Each row below has a hidden score, from 0 to 30, with 15 about the middle. What is it? The score is a weighted sum of the row's numbers plus the product of two more (or one squared), each taken from its middle value.
[   7  -54  -90  -33  -27  -49   52   29  -44 -120  -30   54  -17  -21 -115  -28   20  -12  -44   41   13   -8   23  -11]: 18
[ -4 -21 -31 -11  -5   5  13  24 -30 -47  30  51 -17 -24 -17  -5   3   5 -50  11 -21  17  14 -27]: 13
[-16  13  -3  27  26  11  -8   8   9  13  12  26  -5 -17  13 -20 -23   2   2  -2  -6  18  10 -24]: 13
[-32  33 -13  51  21 -15 -33  15  26  35  73  30   0 -29  36 -38 -34  39  20  20  14  10  -6 -65]: 18
[ 20  33 -18  32 -26 -35   7 -29 -14   1  -3   0  13  -4 -24  31  20  16 -22   4  18 -16  -4  30]: 13
[-67  39  29 -11 -23  22  22  20 -55  30 -24  52  66  66 -71  30  14  45  57  19 -59  85  -6  18]: 16
[-10  52  28   0  -9 -20   0  32 -31 -42 -26 -52 -48   2 -24   6   0  22 -13 -44 -41  62 -58  78]: 15
[-11  37 101  -3 -11   0   8  57 -49 -54 -17 -79 -44 -40  16  30 -30  54  -7 -19 -75 -14 -33  22]: 21
[  -6   75   -7   40  -97  -42    8  -73  -73   61  -32   44  114   53 -107   75   77   28  -26   95   16  -18    6   -3]: 12
[ -4 -14 -17 -15 -12 -17  11  44 -21 -68   6   3 -13 -38 -18  -3 -10  38 -28  12 -30  10  17 -16]: 18
[ -21   70   14   19  -89  -30   24  -60  -71   71  -30   27  107   58 -105   49   60   32   -1   73    6   38    2   15]: 10
[ -4   5  -7  10   5   6   3 -11  14   0  20  -5  -8 -17  22 -39 -23  -4 -23 -14  19  27  16 -28]: 12
[ -4  34  95 -14 -21  12  10  64 -50 -39 -18 -33 -46 -14  30  -6 -38  55 -18 -13 -65 -26 -19  20]: 26
[-38  73  16  15 -61  -6  17 -29 -54  53 -21  35 100  67 -81  47  50  34  17  39 -18  35   5  13]: 15
[  -2   72  -31   61  -98  -54    7 -106  -94   70  -34   30   96   57 -112   74   90   19  -53  125   50  -27   26  -19]: 11
[  7 -26 -28  19  25  11 -12  30  -1 -12  62   1  22 -28  18 -15 -30  26  18  17  34 -25 -10   4]: 16
[ -9  -3 -23  19   7   5  77   7 -11 -45 -42 -76   7 -15 -34  -4  40 -43  11 -13  -7 -54   1  10]: 21
[ 13 -29 -26  14  19  23 -11  34   5 -17  65 -11  21 -33   1  -8 -34  34  20  32  36 -33  -6  25]: 12
[ 17  28 -21  18 -17 -11  -1  -9 -10  -4  16  -7  21  -6 -11  15  14  19 -15  17  24 -29  -3  14]: 15
[ 17 -69 -40  16  46  22 -38  72   8 -22  86 -36  22 -71 -12 -26 -80  36  57  50  74 -49 -11  40]: 8
[ 12  52 -22  32 -10 -41  14 -25 -17   7  -4   7  -1  -6  -4  13   7  19 -18 -14 -16   6 -25  41]: 13
[-39  25 -16  56  28 -27 -39  28  36  42  76  34 -13 -34  37 -46 -55  33  30  35  35  15  -7 -75]: 20
[ -8  -6 -42  39  43  31  -3 -28 -28  16  47  18 -19  10  50  -3 -18  12 -35  -3   7  29  40 -40]: 13
[ 23  18 -56  21  14  14  52  -2  -6 -29   5  -3  18   0 -30 -30  29 -47   7  -6  27 -11  20  20]: 14
[ -8  22  35 -17 -11  65  26  55   1 -31  31 -59 -23  -6   6   9 -23  17 -22  -1 -44  31 -42   0]: 15
[ 96 -28  -8 -54 -21 -34 -60 -14  31 -44 -52 -20 -31  62  50  63 -10  -7  75 -29  35 -39  79  69]: 22
[ 11  15  28 -13  -5  46  29  63   3 -20  38 -28 -21 -35  12  27 -39  -1  -6   9 -45  27 -19   3]: 12
[-12  17  70 -22 -19  32  16  38 -24 -24   1  23 -33  11  43 -22 -29  37 -22   1 -35 -32 -16  21]: 29
[ 12  18 -25  60 -35 -57   2 -24  -2  18 -22  59   5 -36 -63  12  -4 -14 -14  65  12 -44  21 -15]: 8
[-66  26  22 -16 -26  24  23  11 -48  27 -13  62  70  63 -73  37  17  66  58  12 -50  81   5  27]: 16
[-18  -6  87 -44  -1   2 -15  23   0   5 -52  21 -31  17  28 -46 -18  -1 -24 -17 -30 -43 -37  17]: 27
[ -7  26  39  -5  -9  29   1  44 -12 -25  19 -51 -16 -14   6   8 -15  36 -22 -15 -52  17 -18   3]: 14
[-39 -61 -28 -46 105 -24 -54 -46 100 122 -43  -6  40 -25  17 -84  19 -93  -3 -49  57 -11 -46 -56]: 14
[-16   0  -8  69  21 -41 -15  43  32  38 -36  36 -34 -23 -23 -71 -70 -24  38  21 -19  10  17 -28]: 8
[-54  30  17 -22 -27  15  18  12 -45  33 -23  68  58  70 -54  41  16  59  65  12 -43  76   9  22]: 17
[ 52  43 -47  56 -82 -78  10 -75 -39  19  -7  33  59  -3 -72  65  60   8 -72  83  37 -79  25 -23]: 11
[ 16  16 -53  14  17  13  57   6   0 -25   0 -15  17 -11 -36 -24  26 -46  14   0  18 -10  16  14]: 14
[  8 -12  -6  19  18  24 -11  50  17  -7  19 -11  10 -32   1 -35 -33   6  18  22  16  -4  15 -11]: 12
[  3  -4  -4  28  21  25  -6  43  16  -9  17   2   5 -28  12 -40 -34   9  21  17   8 -10  11 -13]: 12
[  0  13 -21  29  16  22   6 -18 -13  20  34  20   0 -10  19   8  -1  16 -26  10   1   6  28 -22]: 11
[ -7  48  54  -7 -17  19  17  53  -2 -37 -21 -87 -63  -4 -25  31  -9  16 -31 -27 -65  59 -86  65]: 15
[ -9 -28  -2   6 -19 100  24  63 -68 -42  58 -21 -27 -31 -14  34 -12 -28 -66  -4 -70  52 -62 -21]: 20
[ -16   20   19    5   53  127  127   38   34    3  -57  -80  -44   22   -5  -70  108 -113   13  107   84  -44  -42   11]: 23
[ 15  45 -23  29 -15 -48   9 -39 -21   6   0   3  12  -4 -11  34  29  14 -23  -7   9 -11 -13  34]: 14
[ -3 -38 -48  41  26   5  27 -33 -27 -17  31  36  -6 -12  35 -11  19 -13 -34  -9   0  11   6 -23]: 14
[ 26  17 -47  56 -42 -39  10 -82 -56  20  11  24  19  13 -32  29  56  -7 -80  71  50 -42  29 -32]: 11
[  7 -19 -81  30  38  33  43 -23 -17  -7   6  -2  32  -3 -35 -45  55 -73 -10 -20  25 -10   3  -6]: 14
[-11 -61 -67  60  39  23  13 -51 -74   7  42  41 -25   2  52 -11  -1 -24 -58   1  17  31  17 -47]: 9
[ -3 -17 -16  -8 -13 -19 -61 -25  -5 -12 -10 -65 -56   6  53 -40 -82 -36 -16 -38  81  51  57  31]: 12
[  33   10  -48   63  -65  -88   29 -101  -61   -9  -28   30   35  -20  -47   15   93  -33  -74   85   66  -64    2  -16]: 15
[-18  12  61  -6  14  15  16  34 -16 -15  -4 -51 -20 -50  40  25 -10  39   0 -12 -42 -26 -11 -16]: 20
[-22   1  60 -29   6  13 -10  19  -1   0 -28  17 -25  -9  31 -29 -19   7 -20 -18 -25 -33 -20  10]: 18
[-16   7  41  -6 -38  97  36  71 -23 -38  47 -55 -43 -18   0  24 -18  -5 -55   6 -64  44 -56  -3]: 13
[-11 -24 -14  30  18 -25  33 -13 -25 -28  -1 -16 -14 -32  30 -15  24  -8 -18   5  16   2  -8  -7]: 22
[  6   0 -22   8   9  28  62  25  10 -28   8 -23  -2 -30 -32   0  -1 -41  -1   6  -5  -5  -1   4]: 13
[  6  48  15   7  -3 -37  -5  11 -27 -34 -11  -9 -35 -11  -9   2  -5  32  -8 -37 -32  34 -26  68]: 13
[-27 -23   5  16  20 -44  18  13  -3  14   4  52 -50 -78 -31 -23 -24  -7  10  20   0   8  24   0]: 6
[-10 -16 -13  37  22 -25  27 -14 -31 -29   6 -13 -14 -40  29 -17  27  -4 -13   7  15  -9  -9 -20]: 22
[ -20   74    6   17 -102  -41   17  -73  -61   57  -44   26  108   65 -108   56   62   28  -14   86   19   15    4    4]: 13
[-13 -32 -15  38  21  27  19   9 -38  -6  48   6  -9 -57  32  13   4   6 -22 -11 -17  14   2 -31]: 11
[-21 -41  43 -44 -19  96  56  43  56 -28  30  -4 -40  -4  27  33  -8  -5 -39  38 -50 -24 -34 -59]: 19
[-44 -46  34 -33  70   3 -18 -16  77  76 -48 -56   9 -54  37 -20  12 -50   4 -31  19 -31 -36 -57]: 15
[ -1  22  39  -5 -11  52  29  59  -1 -29  38 -43 -27 -27  -4  22 -41  14 -22   3 -52  31 -25   9]: 11
[ -9  50  59  30  49 -45  23 -13   9 -23 -48 -17 -26   0   9 -19  -4  15  -8 -38 -18  80 -43  39]: 21
[-14  16 -12  21  11   8   0   2  21   4  17  25  -7 -12  23 -25 -24   1   1  -8 -10  20  20 -19]: 12
[-11 -17  -6  42  21 -23  28 -10 -23 -29   6 -20  -7 -32  25 -12  27  -4 -17   5  -1   2  -8  -4]: 22
[  1   0   4   5   3   7   4  -8  19  -3  26 -24  -5 -19  33 -47 -19  -8 -38 -14  26  29  19 -27]: 12
[127 -76 -35 -76 -27 -44 -36 -16  29 -47 -45  24 -35  65  35  94  25  30  70 -17  29 -60  97  60]: 21
[  1   1  10  -8  -8  41  35  47   7 -27  29 -27 -16 -29  -3  18 -28  -4  -3  11 -34  17  -9  -2]: 12
[  6  44 -23  22  29 -15  21  -8  -7   0   7  -4  -2  10  27 -13  -4   3   7 -31 -19  16 -18  41]: 18
[  4  31 104 -13 -40   9   7  58 -48 -29 -24 -10 -58   5  31 -21 -33  46 -39  -5 -75 -29 -23  19]: 27
[-33  13  19 -42 -40  12  20  18 -48  24 -31  69  64  93 -60  58  22  68  65  19 -43  72  22  28]: 19
[ 127  -98  -42 -112  -59  -63  -41  -12   40  -58  -71   21  -54   79   28  110   23   37   62   -7   45  -79  127   64]: 21
[-27  25 -11  51  24 -21 -34  27  32  44  68  37   2 -34  39 -35 -50  32  17  33  21  18 -13 -71]: 18
[ -4   3  -2  17   0  57  10  31 -49 -23  46   3 -12 -21   9   2  -2   5 -33 -13 -33  32  -9 -17]: 14
[ -36  -29   29  -36  -50   51  127   22   49  -65  -39  -73  -41   12  -84   13   23 -113  -33   56  -33  -41  -47   -1]: 18
[ -7  45  16  16  31  15  13  -6  14 -21  19  12  -2  -6  24 -11   2  18 -10 -25 -18  39   8   6]: 17
[-29 -26  28 -34 -18  74  54  46  30 -29  24   6 -38 -10  21  19  -4   6 -32  34 -25  -9 -22 -40]: 19
[  -7   77   11   32 -100  -44   13  -73  -66   55  -34   38  103   55 -110   67   76   36  -17   79   19    7    7    2]: 14
[ -3 -37 -37  59  36 -12 -55  73  32  47  89 -10  12 -59  18 -42 -97  47  54  66  62 -30 -31 -42]: 13
[-68  31  31 -32 -22   9  13   6 -48  35 -24  75  76  75 -88  23  31  36  63  26 -61  82  -2  15]: 17
[-64  30  25 -16 -24  21  20  19 -34  33 -17  60  66  63 -66  34   8  53  63  15 -55  81   7  25]: 15
[ -6  -6   6  -7   1  -7   8 -23  14   1  35 -52 -10 -29  43 -35 -26   8 -45 -25  34  41  22 -29]: 14
[ 127 -106  -40 -125  -74  -80  -44  -15   49  -76  -76    2  -57   74   27   99   15   29   74  -11   64  -63  127   79]: 19
[  4  51  39  -8  -7 -70  -4  23 -54 -54 -51 -24 -52 -29 -34  13 -22  28   7 -47 -47  48 -55 119]: 10
[ -2  -4 -21  32  24 -18  30 -17 -22 -21   7  -3 -20 -27  27 -22  25 -10 -15   1   4   9   0  -5]: 17
[-17   9 -24  -5 -11 -41  20 -36  12 -33 -41 -17 -13   5 -53  -6  19 -64  12 -26   4   3 -11  50]: 12
[-25  12 -26  78  19 -32 -50  48  45  61  66  26   6 -52  25 -57 -81  35  45  53  44  -3 -25 -80]: 16
[-24  33   0  42  50 -12 -23   1  30  15  82  36  19 -26  40 -33 -47  49  -3  10   8  42 -11 -65]: 21
[ 25 -14 -30  17  13  15 -14  26   0 -12  49 -24  24 -35  -4   4 -19  24   9  37  30 -34  -4  21]: 11
[  -8  -17  -29   87   19  -43  -66   86   48   74   70    6   -1  -64   12  -71 -121   43   60   86   68  -25  -28  -70]: 13
[   0   72    2   37  -98  -41    7  -64  -69   51  -33   37  108   62 -112   78   76   43  -24   81   10  -10   -1   -4]: 15
[ 22 -10 -30  18   0  12  -7  13  -2  -1  32  -8  24 -26  -6   3  -6  21  -4  20  24 -38   6  18]: 10
[-12  -6 -20  27  30  19  -9 -17   1  11  33  20 -12  -3  25  -7 -10   7  -7  -5  -4  21  21 -33]: 14
[  2  21   4 -24 -13  -7 -33   0  17 -31 -11 -39 -11   9  32 -15 -38 -33   7 -24  35  20  27  30]: 13
[-20  13   1  43  22  -5 -23  47  29   7  24  19  -5 -21   4 -44 -50  11  31  31   8   1  11 -29]: 14
[  5   4 -12  -6 -26  -3 -35  -5   8 -45 -21 -39 -19   6  32 -20 -40 -58   8 -34  36  27  21  39]: 13
[ 10  32 -32  51 -16  -4  -2 -57 -35  24  31  22   6   6  -1  26  26   2 -55  48  22 -14  37 -33]: 12
[  37  -75  -27  -73   55  -30 -110 -118  124   48   28   84   28    5    3  -27   56  -71  -23  -85  -11  -66  -18 -119]: 21
[ -3  39 -30  25  31 -11  18  -7  -8  -2  14 -12 -13   0  21  -9   1  17  16 -44 -22  26 -20  40]: 16
[  0  -6 -27  36   4 -35  29 -34 -21 -26   2  23  -3 -18  10 -21  43 -12 -32  12  15  -4   4  -4]: 20
[-52 -64   2 -50  81  16 -32 -39 118 105 -40 -35  25 -27  24 -47  32 -83 -13 -27  51  -9 -55 -70]: 18
[-21 -11  25 -14   0  37  44  28  18 -25  26 -17 -14 -27  11  34  -9  19 -20  16 -31   2 -10 -34]: 18
[  7  51 -21  29 -10 -50  17 -37 -23   3 -10   4   3  -5 -16  33  22  14 -28 -10   4  -6 -22  33]: 15
[ -5   4  -1  21  17  27 -10  47  26  -8  18  -1   6 -29  15 -33 -30  13  19  21  17  -4   5  -2]: 13
[-36  33 -11  51  20 -18 -33  23  26  44  80  41   7 -32  34 -33 -51  34  16  25  20  15  -4 -64]: 17
[-12  29  30 -17 -31  48  44  44  -1 -43  11 -74 -28   6 -27   1 -11  -5 -39   1 -53  19 -41   8]: 15
[ -35  -79  -38  -55  113  -40  -54  -56  111  127  -43  -20   31  -31   22 -110  -19 -123  -13  -74   68  -11  -58  -64]: 11
[ -8  54  29  -2 -19  -4  11  35  -7 -44 -15 -78 -48   1 -22  23 -13  17 -23 -30 -59  66 -70  68]: 14
[  7  46 -24  24  31  -8  19  -6  -9  -3  13 -12 -12   0  18  -7   3  15   1 -40 -19  28 -16  36]: 15
[ 23 -45 -29   5   2  21  14  -9 -19 -11  42  39 -10 -15  43  27  21   4  -3 -14  -8  -3  41 -16]: 12
[ 18  61 -37  60 -93 -59   0 -93 -76  60 -28  43  90  37 -92  79  79  15 -73 111  49 -51  25 -26]: 12
[  42   54  -50   60 -101  -54   -1  -85  -46   22   -5   25   74    2  -66   65   81   16  -83   74   47  -81   22  -46]: 13
[-23  -2  93 -51   3   2 -24  30 -10  10 -57  19 -39  10  26 -48 -26  -7 -36 -24 -25 -46 -50  28]: 22
[  8  51 -14  29  -6 -56  15 -32 -22   5 -11   7   7  -3  -6  27  25  15 -21  -8   4   7 -26  29]: 17
[-20  20  23  17  22  14  12  16  -3 -15  17 -32  -7 -43  28   2  -1  30  -6  -8 -18  24  -1 -23]: 16
[ 68 -38 -21 -34 -14   7 -32   0   1 -24  -3  28 -26  29  41  58  14   4  53 -20   7 -24  65  23]: 25
[ 24   4 -19  22  -1  -2  -5  -7  -6  -8  23 -10  17 -11 -10  10   8  21  -4  14  31 -30   2  18]: 13
[-16  33  81   1  -2   4   5  59 -42 -41  -7 -75 -33 -37  14  21 -29  63 -14 -23 -58 -11 -30   5]: 21
[ 15  20 -68  17  -2  -3  53 -11  -5 -43 -15 -23  30   9 -61 -37  43 -72  11 -10  15 -24  26  38]: 12
[-14   6  44 -16  13   1  -2   5  16   4 -12 -22  -9 -23  31 -14 -10  13 -12 -20  -6 -15 -18 -13]: 19
[ -5 -24 -13  37  17 -22  27 -14 -18 -26   6 -10   1 -34  26 -11  34  -4 -20   5   1   6   0 -12]: 21
[ 27 -51 -30   6  11  24  16  -1 -22  -3  46  47 -15 -17  38   9  15  10 -18 -10   2  -3  31 -20]: 12
[ -8 -11  -9  19  10  39   4   3 -15  -2  54  29   6 -23  34  -3  10  -9 -15  -5 -13  17  10 -27]: 12
[ 13  35 -17  36 -13 -47  13 -42 -23  10  -4   5  13  -5 -19  31  34  15 -18  11   8 -18 -18  26]: 14
[-30  11  14 -35 -34  17  14  17 -44  29 -34  65  60  89 -59  60  22  70  78  11 -53  60  23  32]: 17
[ -8 -10 -30  36  38  46 -10 -20 -18  19  43  20 -14   5  41  -2 -17  18 -21  -6  -7  41  37 -33]: 13
[ -7  39  43  -2 -12  36   4  49 -20 -37  12 -99 -18 -32   0  24 -17  34 -15 -19 -63  30 -38 -11]: 15
[ 10  -9 -31  39 -16 -46  30 -47 -32 -22  -3  27   1 -23  -5 -13  54 -20 -50  41  33 -22  -3 -14]: 19
[-68  31  21 -21 -23  20  22  11 -51  34 -23  65  71  74 -84  18  24  46  58  24 -56  80   2  22]: 15
[   9  -16   -7  -45   12  -19 -100  -44   63    9  -27   18    5   14   10  -10   -2  -68   29  -55   12  -23    0   -7]: 23
[  3   8   2 -14  -3  -4 -57 -14  16 -23  -3 -25 -17  22  29  -9 -41 -41   7 -31  23  11  32  21]: 15
[ -1  40 -21  26   5 -20  24 -20 -10  -6   3  -2  -1   4   5   5  10  21  -8 -29 -16  11 -23  38]: 17
[ 13  -1   3 -26  -5   7  -5 -39  34   4  47  19  22  10  18 -31   6  -4 -22 -38 -18  11   9 -38]: 17
[ 95 -53 -33 -47 -19 -31 -36 -20  12 -38 -35   8 -21  54  43  74  23   8  58 -14  21 -47  85  60]: 16
[  8  23   3 -15  -5   0 -37   3  16 -32   3 -16 -11   7  33  -1 -22 -22  19 -31  14  13  28  31]: 15
[  4   7  -7   3   1  24  52  31  14 -27  17 -29  -5 -28 -19   8  -7 -33   6   8 -22  -6   2  -6]: 13
[ -9   4   0   3   0  10  17  22   2 -31  29  -9  -7 -33   8  12  -7  20 -18  -1 -14  17  12 -25]: 16
[ 14  14 -44   8  18  20  60   6  -8 -28   1 -24  12 -15 -25 -13  16 -42  11  -4   6 -12   9  18]: 13
[ -8  15  21  12  -1  11  29  10  -7 -20   1 -36  -8 -27   4  11   5   1  -1 -17 -22 -19   1 -20]: 15
[  -6   41   -8   21   60  127  127   31   35   -4  -63  -80  -36   22  -15  -85  122 -120   24  100   98  -50  -34   19]: 25
[ 32  -7 -10 -21 -18 -35 -37 -13   1 -46 -31 -22 -19  33  31  14 -13 -31  37 -26  28  -4  36  58]: 14
[ 17   9 -24  25  -3   0  -4   4  -6  -4  37 -13  23 -18 -16   7   4  21 -13  22  28 -37   1  16]: 13
[ 127  -97  -22 -127  -69  -81  -60  -17   44  -79  -94  -21  -64   71   31   98   -5    9   73  -27   76  -58  127   88]: 23
[  5  47 -32  23  31  -4  20  -8  -2   0   8 -12 -17  -1  10 -18  -2  10   7 -33 -10  19 -11  34]: 14
[ -9   9 -20  31  25  20   6 -20  -3  13  36  21 -15  11  29  -8 -12   8 -17 -15  -9  16  34 -21]: 12
[ 15   9 -72  33  17  25  44 -10 -11 -24   9  -3  23   3 -33 -32  56 -54   0  -3  18   2  14  13]: 15
[  6   6  -2  -8  -2  10 -40 -18  20 -29  10   2  -6   8  27  -2 -17 -23  12 -31   6   3  21   6]: 15
[ 127  -90  -26 -123  -68  -79  -57  -15   43  -71  -77  -17  -64   69   35   78  -12   -6   78  -17   82  -55  127   86]: 21
[-37  28 -22  39  18 -12 -35  13  29  36  71  42  -4 -29  27 -27 -42  42  12  22  23  15 -14 -65]: 19
[ 38 -43   9 -58 -11 -38 -35 -71  70  -9  50 -44   4 -38  30 -57  -5 -16 -77 -66  18   2   3 -89]: 20
[ -1  19 -13  -9 -29  24  40  29 -12 -56  -8 -85 -15   1 -58  -9   7 -28 -31  -9 -37  17 -27  22]: 12
[ -4   1   4  36  15  11 -20  36  31   5  20   9  -3 -34  11 -42 -53  12  21  22   3   6   7 -20]: 10
[  9  19  28  -8  -7  40  16  59  -3 -26  22 -42 -23 -34   7  22 -40   7 -16  19 -47  29 -18   2]: 11
[ 31 -23 -28  -6   9  25   2  -8  -9  -2  37  40  -4  -6  36  15  17   7   1 -20 -10  -5  37  -9]: 12
[-13  24  38 -18 -24  71  25  47   7 -32  23 -65 -32   5  10   9 -17  12 -27   0 -62  34 -39  -3]: 14
[  -9   77  -16   62 -111  -51    2  -96  -94   75  -34   41   99   55 -120   83   94   23  -48  127   35   -6   22   -7]: 12
[ 18  14 -65  24  23  21  48  -7 -14 -29   0  -3  24  -8 -42 -35  39 -46   7  -7  14 -14  16  15]: 13
[ 17  40 -18  28 -25 -44  19 -37 -26  -6   0  -3   5   2 -21  27  29  23 -17   3   5  -7 -10  39]: 15
[-19  37   9  52  58 -23 -26  14  35  25  96  33  17 -27  47 -49 -61  66   9  27  27  50 -21 -90]: 25
[  4   7  -5  -9   3  -4  10 -17  22  -3  31 -33  -3 -20  34 -36 -25   5 -33 -28  19  25  25 -23]: 14
[-50 -63  14 -54  79  15 -22 -23 105  93 -48 -47  26 -45  26 -29  15 -75 -11 -32  33 -26 -58 -65]: 16
[-63  36  22 -21 -14  22  15  13 -47  30 -24  61  74  63 -81  19  25  50  60  14 -51  82   0  19]: 16
[ 14  36 -28   3 -17  20  53  27 -16 -54  -1 -75   1  15 -73 -10  20 -46 -23  -5 -21  14 -29  25]: 15
[-33 -34  27 -41 -57  61 127  41  48 -67 -30 -49 -53   3 -52  32   9 -82 -38  59 -37 -42 -43 -19]: 20
[-32  26  -9  55  19 -32 -42  48  36  47  78  31   0 -38  26 -51 -71  42  36  50  43   3 -17 -69]: 19
[  1   3   7  -7  -5  38  40  35  18 -24  23 -24 -15 -33  -7  22 -22 -16   2  13 -26   6   2  -6]: 12
[-25  -3   2  21  30 -13   5  -2   3   5  17  36 -37 -32  -6 -36 -12  15  -8   6   6  16  25 -14]: 11
[-26 -13  63 -43  28 -12 -23  11  15  13 -44  -9 -12 -24  20 -33 -14 -10 -15 -27 -19 -24 -39  -1]: 19
[-29  63  19  13 -76 -19  11 -48 -64  59 -38  32  99  63 -95  55  54  35   9  56   2  35   3  15]: 13
[-39 -21  85 -54  31 -11 -32  17   5  15 -57  -8 -29 -10  12 -49 -15  -9 -14 -30 -18 -43 -48   2]: 23
[-18 -13 -16  34  16  34  15  11 -30 -11  53  12  -1 -43  34   4  10   3 -24 -15 -10  13   0 -31]: 14
[-68  32  26 -24 -26  16  19   6 -44  31 -20  74  70  65 -81  22  23  45  59  33 -57  87  -1  13]: 15
[-17  13  -4  72  27 -46 -12  27  29  37 -30  45 -37 -21 -22 -62 -72 -21  40  20 -29  10  21 -32]: 8
[  4  12 -44   9  -6 -14  49 -14  -9 -36  -3 -23  10  12 -57 -17  27 -58  10  -5   3 -14   7  28]: 14
[ -6  32  56   0  -4  19   9  48 -27 -33   3 -77 -20 -30  14  21 -20  41  -5 -16 -57   6 -26 -11]: 17
